One turn moves each row of this set onto another row. After a few examples, where does it send each row asked below?
K164: [ 12  12   4  20   5  -8  14 -17 -16  12   0  26  -1  -7  -1   4  -4]
K223: [-11  -6  -2  15  -4  -5   7  -9  -4   7 -10  10  11 -10 -11  14  28]
K809: [-11   1 -24   6   1  -9  12 -13   7   5   1   1   6  -6  -4   4   6]
K904: [  0  -7  -7   8  -6   2  12  -4   2  15 -17   9  10  -2  -9   8  28]
K508: [-16  -3 -21   4  -1 -11  17 -14   5   3   3   3   6  -3  -6   4   5]
K448: [-10  16  -4  16   2   0  18   6 -31   7   9  11   9  10  -4  18   6]
K394: [  4   1   7  12  -4   8  12  -3 -18  14 -13  -3   9 -14 -17   3 -12]
K160: [ 17  10   3  17   3  -3  17 -14 -14  15  -1  27  -1  -1   1   2  -3]
K663: [  6  10   5  23   5 -14  18 -15 -19  10   2  24  -5 -10  -4   5  -4]
K496: [ -8  -4  12  15  -5  11  16  -3 -27   7  -2   1  10 -11 -12   8  -8]
K885: [ 14   6   3  16   2  -2  26  -9 -16  17   1  26  -5   3   2   0  -3]
K989: [  5  19  -7   6   0  -9  13  -3 -11  16 -15  10  11   8 -23   8  -7]
K266: [  9  22 -13  10   3  -4  16   9 -15  20 -10   4   4   8 -12   9  -1]
K439: [ -4  -2  11  12  -5   7  13  -6 -22   9  -9   1  12 -13 -18   6 -12]
K8: [ -4  -2   9  16  -4  16  17   3 -29  10   1  -1   8 -10  -5   8  -5]
K261: [-13  -4 -22   5  -2   0  18 -11   1   3  10   5   8   3   4   5  10]
K322: [-15  -8  -4  17  -3  -6  14  -4  -8   8  -7   6   5 -10  -9  14  30]
K960: [  1  21 -12  15   4   1  18  13 -24  16   1   5   3   8  -3  13   6]
K19: [ -4  -9  -8  10  -5   1  19   3  -2  16 -13   6   4  -1  -7   8  30]
K546: [ -7   4 -26   7   1  -3  10 -10   6   6   3   1   6  -5   2   4   9]
K437: [ -4  -5  -4  11  -6  -1   6 -10   0  10 -15  11  13  -7 -11  11  27]
K227: [  8   4   4  18   3  -8  30  -7 -19  16   2  23  -9   1  -1   1  -3]
K140: [-11 -10  -7  14  -4  -3  20   3  -7  13  -8   5   2  -5  -6  11  31]
K138: [  3   2   4  16  -2  16  15   7 -24  15  -4  -4   5 -11  -4   5  -4]
K490: [-17  -6 -20   4  -2  -5  20 -13   2   2   8   5   8   1  -2   5   7]
K10: [  7   4   3  14  -2  13  13   4 -19  17 -12  -5   5 -13 -10   3  -8]
K491: [ -8   1 -25   6   0   1  13  -9   3   5   8   3   8   0   6   5  11]
K780: [-14  12   2  13  -1  -6  15  -6 -27   2   4  17  16  10 -14  18  -1]
K819: [ -6  14   0   7  -2 -10  13 -10 -17   7  -8  16  17   9 -24  13  -7]
K731: [  3   6   5  22   5 -14  26 -10 -20  12   4  22  -9  -6  -3   3  -3]

K140 turns into K19
K491 turns into K546
K960 turns into K266
Now find these:
K439 turns into K496
K227 turns into K885

